First come named turns, each shown by rows before and after it. For each pair of rows after them, which turns, in which order, take the first row to the second? The first pair is done for you.
turn Ninuk:
[  0  10  -2   0  10 -12   4   2 -16  13  -9   4  10   0  -4 -15   5  -5
   5  -8  -3  -6  21  -3  13   1  -9   6  -2  10]  ->  [ -4   1  -8  16   4 -12   0  -2 -17  -6   0   0  15  10   1  12 -12 -11
   3  -3   4   9  12   0   2  -5   6   7 -15  -6]
[ -6  21  -1   5   5  -1  12  -8  20  -9 -10  -9  -4 -13 -14  -5  -7 -12
   2  -1  -2  -5   4   3  -7  -5  12  17  -6   7]  ->  [ -6  21  -4   7   2   0  11  -1  21 -15  -2 -12  -4 -14  -7  -5  -7 -13
   5   4   6  -6  -1  -2  -7  -5  16   5 -12   5]
[  7  17  -9   0  -2   2  -4  18  -1   2   7  -3 -12 -10  16 -32  21  -2
   4   5  13 -11  -4 -24   7   9  -6 -38  10   8]  ->  [ -2  -4  -1   8   5  -9  -3 -27  -8  11 -26  11  -2   6 -11  10   7  -4
  -9 -12 -28  14   6   9  -9   2  -4  36  17  -4]
[ -6  -9  12 -16  -5 -13   8  13   7  13 -16  22  -5   3  -1 -15  22  11
  -1  18 -16  -1   1   6  -7  -8  -3  -4  17 -21]  ->  [-10 -17   7  -3  -9 -12   3  11   7  -2  -6  18   0  12   6   7   7   5
  -3  23 -10  12  -7   7 -17 -14  11  -5   3 -34]
turn sof:
[ -8  -8  -2   2   8   1   1  -2 -14  -6   3   9   9   0   0  18 -11   5
  -8   8  -5  18  -1   7   3  -7   2  13   6  -5]  ->  [ -2   0   3 -14  10   3   0  11 -10   7   0  11   1 -12   0 -11   8  11
  -5   7  -4   3   2   0  14  -1  -9  -2  18   9]
[ -4   0  -6  10  -5   3   4  -5  -5 -18  10  -8   6   8   9  17 -13  -5
   1   6  11   8 -11  -8  -9  -7   9   0 -16  -5]  ->  [ -1   0   8 -11   4  -4   1 -13  -4  12 -17   8  -1  -2  -9  -4   9   6
  -4  -6 -14  -1   5   4  -8   0 -10  23   8   6]
[  4   4  -3  -9  -8 -13   4  -3  -7   6  -3  -1  11   5 -10   0   6  -5
   9  -7  -2 -15   7  -4   7   8 -10   7   6   4]  ->  [  3   5  -8  -1 -13  -9   6   3  -7  -5   8  -8  12   9  -4   7  -2  -8
  11  -2   8 -12   0  -8   6   6  -4  -4  -3   1]
turn zuz:
[  1 -12  18   8   0  -8 -17   4   9  19   0  11   7  20 -12   9   2  -2
 -14   4  -5   4  -9   8 -12   2   3   1   8  -3]  ->  [  2   5  17   9   3  -5   3  -7   1  22  -7   1   8  21 -18   7  -1  -6
 -12   0  -1  -3  -6   4   3   3  -6  14  12  13]
[ -6  -4  -4   5   6 -10  -7 -10   6  -1  -5   6   5   2  -2  10   1   4
 -12  -3  -4   3   5   9   1  -1  -3  14   0  -5]  ->  [ -5   0  -5   6   6  -9  -3 -12   5  -2  -4   3   5   4  -3  11  -3   2
 -12  -3  -1   2   4   7   4  -1  -5  17  -2  -4]
[  8   8   9   5  -7   1 -18  14  -1   9  -1 -25  15  -7   6 -13  12  16
   2   6   4  -1  -1  17 -11  -8  -7 -21  -2  -4]  ->  [  8  20   8   4  -5   2  -5   7  -7  13  -7 -31  16  -6   1 -18   9  13
   4   4   6  -7   1  14   0  -7 -15 -11   1   7]
[ -3   4   9   7 -11  -4 -15  -6   3 -10   1  -8  -1   0  -2   6   4 -18
  31  11 -13  18  23 -24   8  -2   3  13  -7  -2]  ->  [ -3  -1  13   0  -9  -6 -22  -2   7  -5  -3  -4  -3  -2  -2   4  11 -16
  29  12 -17  18  25 -21   3   1   2  10  -3  -5]
turn beg:
[ 5 -2 -4  6 -4  0 -7 -7  2 -1 -5  7  7  2 -5  9 -3  1 -2 -2 -3  5 -1  4
 -5 -8 -1 16 -5 -4]  ->  [  8   3  -6   1  -7   5 -12  10   6  -3   6   6   3  -4   3  -7   5   3
   2   2   8  -4  -3  -7  -1  -5  -4 -10  -6  -1]
[-14  -2  11  -7  10  17  -4  27  19  -9 -12   5 -24  -9  13 -19   6  20
  19 -10   2 -12  29  -7   8   3  -2 -24  -8  -2]  ->  [-20  -5  15   0  17  12   7  -3  10  -4 -34   7 -17   2  -6   5  -7  18
  12 -21 -19  -1  33   8   4   1  -4  23  -4  -2]
[ -1   0   4   0 -17  -3 -20   2  19  -2  10   9 -14   4  13  -1   0  -5
 -12  -4  15  -2  -3   0 -22   3  -9 -12  -4   8]  ->  [ -1  12   5  -5 -11  -3  -4 -11  11  11  -5   5 -15   4   3  -8   2  -5
 -11 -12   8  -9   5   1 -10   6 -22  10   5  22]
[ -2  -8   6   3  -5   5  -3  13   0  -7  18   4   0  -2  -6   9  -6  -1
   1   8   1  11  -6   0  -2  -8   3 -16  -8 -15]  ->  [  0  11   9  -7   1   6  15   6  -7   8   3  -2  -3  -8 -17 -11   1  -1
   4   0   0  -4   2  -4  17  -3 -15  -3   6   9]
Pairs:
Between the rows of a pair lie 2 to 3 turns.
[ -8  31  -1  -6   5  13  28   7  -6   5  21 -20 -19  -1  14 -17  -4  -5
  11  -5   7   7 -14 -20  29   5 -30   6  12  35]  ->  [-11  23   3  -5  10   8  31 -11  -9  12   4 -15 -17   3   1  -5  -5  -4
   6 -13 -11  14  -8  -6  23   4 -31  36  18  35]
Ninuk then Ninuk then Ninuk
[  5  13   7  -5   7  -6  21  -6  -3   4  -6  -5   2  -4  -3 -14  -6   1
   5  -4   3 -10   8  -7  13   2  -8   7   7  14]  ->  [  5  14   3  -2   3  -3  21  -1  -3  -3   2 -10   2  -2   3 -13 -10   0
   6  -2  11 -10   4 -11  14   1  -5  -2   1  12]
sof then sof then sof
[ 10   9   5 -13  -1   1 -10  30  12  13   5   3  -9 -20   3 -32  24  10
   2   7   8 -12   7  -7   6   7 -10 -26  13   4]  ->  [  6  -5   4  -6  -6   0 -23  35  18   2  16   6  -6 -16  10 -17  20   9
   0  11   9  -1   2  -5  -8   3   3 -35   5 -13]
Ninuk then beg
[  7  12   1 -15   5  -5 -11  16  -2  19   6   2  15 -10   1   0   6  -8
  18  -4 -13   6  15  13  11   6   0 -19   2   7]  ->  [  6  10  -2  -9   1  -2 -12  19  -2  10  13  -1  16  -7   7   6   0 -10
  18   1  -7   9   9   9   7   4   7 -25  -7   0]
Ninuk then Ninuk
[  7 -11  -8 -28   3  -9  -2   3  10   2 -17   1 -25 -11  15 -15  22  -8
   7  -3 -15   6   8  16  -3  -1   2 -14  -2 -13]  ->  [  4   0  -9 -23   6  -8  18 -19  -2   4 -28  -7 -20  -4   6  -4   9 -14
   7 -10 -19   7  10  17   8  -3  -2  15  -1  -4]
Ninuk then zuz
[ -1   2   5 -18  -1   0  -3   4   5   5 -11   0   1 -17  -3 -20  23   1
  -2  -4   3 -14   8 -13   9   2  -3  -9  19  16]  ->  [ -7   7  -2   0  -1   0  18 -20 -10  -7 -14 -15  12  -1  -8  10  -5 -10
  -3  -7   4  -2   2 -10  15  -5   2  20   6  15]
sof then beg then Ninuk
[ -3  -3  -7   2 -19  -7 -16   9  16  12   2 -19  -1   2  -4  20 -18  -5
   8   9  -9   5 -10 -25   6 -25  23  -7 -10  -8]  ->  [ -2  -9   3 -10 -12 -14 -23   6  19  29 -15  -5  -5  -4 -14  11  -3   3
   2   2 -26   3   0 -15   0 -21  14   6   4  -6]
sof then Ninuk then sof
[  1  22  -4  -7  -2  11   4   7  -8   9  -2  -8 -15  -9   8 -28   8  -3
   6  -5  14  -6   5 -13  26  10 -19 -23   9  19]  ->  [ -9 -21   1   7  -3   0 -24 -14   0   0 -10  13  -4   8  -1  23  -7  -2
 -10  -8 -17  31   4  17 -15   0   4  13   2 -19]
beg then beg then sof
[ -4  -6   3   3 -13   2 -14  -4   7   3  -2  -7   4  -9   5  23  -1   5
  -5   9  -5   7  -6  -3  -3   2   5 -15 -13  -3]  ->  [ -5   0   4   3  -9   2  -2 -17   1   8 -14 -12   6  -7  -4  26  -6   3
  -5   3 -10   5  -1   1   4   2  -1   4 -10   5]
beg then Ninuk
[-10  -1 -16  15   0   1   1   6   1 -24  20 -10   6   4   8  24 -20  -7
   3   4   9   6  -7  -5  -7  -8  16 -11 -14 -13]  ->  [-13   5 -12  15   5  -1  15 -16  -7 -16   1  -9  10   9  -7  28 -24  -9
  -1  -6  -3   8   1   2  -3  -8   8  21  -7  -4]
beg then beg
[ -4   9  -7  20  -4   6   8   8 -13  -1  14  -4  -3  -1   7   6   0  -8
   3  29  25   1 -15 -12   6  -6   9 -16 -10   7]  ->  [  0  13   1   4   1   2   7   9 -10  20   0   4 -11 -11  -2 -19  20   1
   2  23  15 -12  -5 -11  11   0  -8 -13   8  20]
sof then sof
[ 31 -13   6 -28   6 -14 -15   0   3  13 -11  20 -20  -8  -2  -7  18  -3
  -7 -17 -24  -1  -1   3   0   2  -4   0  28 -15]  ->  [ 29 -24  -2 -13  -1 -11 -24   9   6  -9   8  16 -14   0  12  14   1  -7
  -6  -6 -12  12 -13   1 -13  -4  14 -18   9 -35]
beg then Ninuk
[  1  -3  -6 -13  15   4  14 -11   8 -15 -17 -37  11  11 -21   6 -27  13
   1 -14 -13 -18  -8  -3  12  -2   3  20   4  21]  ->  [  8  -6   1 -30  14   3  -3  12  20  -3 -14 -25  -1  -5 -16 -22  -2  24
   1 -11 -12 -30  -3  -8   7   2  -3 -10  14  24]
beg then Ninuk
[  9 -19  13 -16  12  15 -11   4  18  10  -8   7   6   4  12  -8   7   2
  -3  -4  21   2   0  14 -18  -8  -1  -5   1  -8]  ->  [  9 -15  14 -18  14  13  -5  -2  15  16 -16   8   5   4   6 -10   7   3
  -3  -8  16  -1   5  16 -13  -6  -7   7   6  -3]
sof then Ninuk then beg
[ -6  19   0 -11  -9 -14  12  -6   5  29  -9  -8  -9  -6 -17  -7  31   3
   9   3   2   6  -1 -13   8   1 -16  -1   3  33]  ->  [ -4   5   1 -15 -13 -16  -8   5  16  29  -4   2 -12 -10 -11  -9  40   8
   6   7  -2  10  -3 -10  -6   1 -10 -17   4  22]
beg then sof
[ -3  18  -7  19 -18 -10   9  -2 -11  -4   0  -9  14   9  10  15  -7 -15
  -5  -5   2   2 -10  -4  11  -3   3  -6 -17   5]  ->  [  2  18  -5   8 -18  -9  -2  15  -3   3   5  -4   6  -2  14  -5   9  -9
  -2  -3   6  -7  -8  -8  11   1  -1 -29 -12   6]
Ninuk then beg then beg
[ 11  -6  -8  10   7   1  11 -15  25   3  -2 -12  13   8 -24  15  -5   4
  -7  -6   5  21  -5  12   0   4  11   4 -18  -1]  ->  [ 13  -7  -9   7   2   3   2   1  31  -1  11 -13   9   3 -15   5   1   7
  -5   1  14  17 -10   4  -2   4  14 -21 -22  -2]
Ninuk then beg then beg
[  7  17   4   8  -3   5  23  -3 -10  -7  -5  -6   6  11  -1  -9  -3  -7
   2  -8  14  -3  -1  -4  27   3  -3   9  -5  11]  ->  [  7 -20  12   4  -6  -3 -16  10   8  -9  -1  19   4   9   4   5   8   2
  -8  -5  -5  15  -1  13  -7   2  13  -1  -5 -18]
beg then sof then beg
[  6  15   4 -12   4  -1  17   3  -7  18  -7  -4  -6   0  -3 -25  18   6
  -5   0  -2 -14   7  -6  15   5 -17  -8   3  13]  ->  [  4   2  -5   4  -8   2   3  15  -2  -9  19  -9   0   9  14  -1   2   1
  -4  15  12   1  -9  -9  -1   0   6 -34 -17 -12]
beg then zuz then Ninuk
[ -5  -5  10   9   3  -7  16 -19  -2  11 -10  10 -12   0 -18  -5  -4 -17
  10  -8  -6 -12  15   4  11  -3 -10  26  14  13]  ->  [ -1 -22  14  -1  -2 -10 -14   5  15  12   0  25 -20 -11  -8 -15  14  -8
   8  -1  -8 -11  13   6  -6   1  -3  -4  16  -1]
beg then sof then beg
[-10  -7  -3  -3   1  -6   7 -19  -4   4  -5   2  10   5  -5  28  -1  -3
  -9  -9  -9  16   5  14   3 -12  -7  39   2  -9]  ->  [ -4   7   2 -20   7  -6  12  -9  -1  20 -12   3   1  -7  -8  -3  18   3
  -5 -10  -6  -3  12   7  18  -6 -22  28  15  10]
Ninuk then Ninuk
[  4  14  -3  19  -2  -1   9 -16  -2  -6   2 -13  14  15   2  19 -14  -1
   4   3   1   6   5  -6  -1 -10  -3  17 -15   3]  ->  [ 11   1  11  -5  -1  -7 -19   4  14  17  -4  11   3  -3   0 -11  23  14
   1   2 -14  -2  15   0 -12  -4 -12  -3   6   2]
sof then beg then sof
[-12  18   9 -18  -7  -1  -1 -19 -17  13 -15  -8 -10   1  -4 -14   6   3
 -13 -12 -11  -2   3  25   1  10 -13  25   5  31]  ->  [-10  -6  12 -22 -14  -3 -34   4  -1  10   0   7 -16  -6   8 -16  21  11
 -16  -2 -13   6   1  28 -22  12   0  -6   2  10]
beg then sof
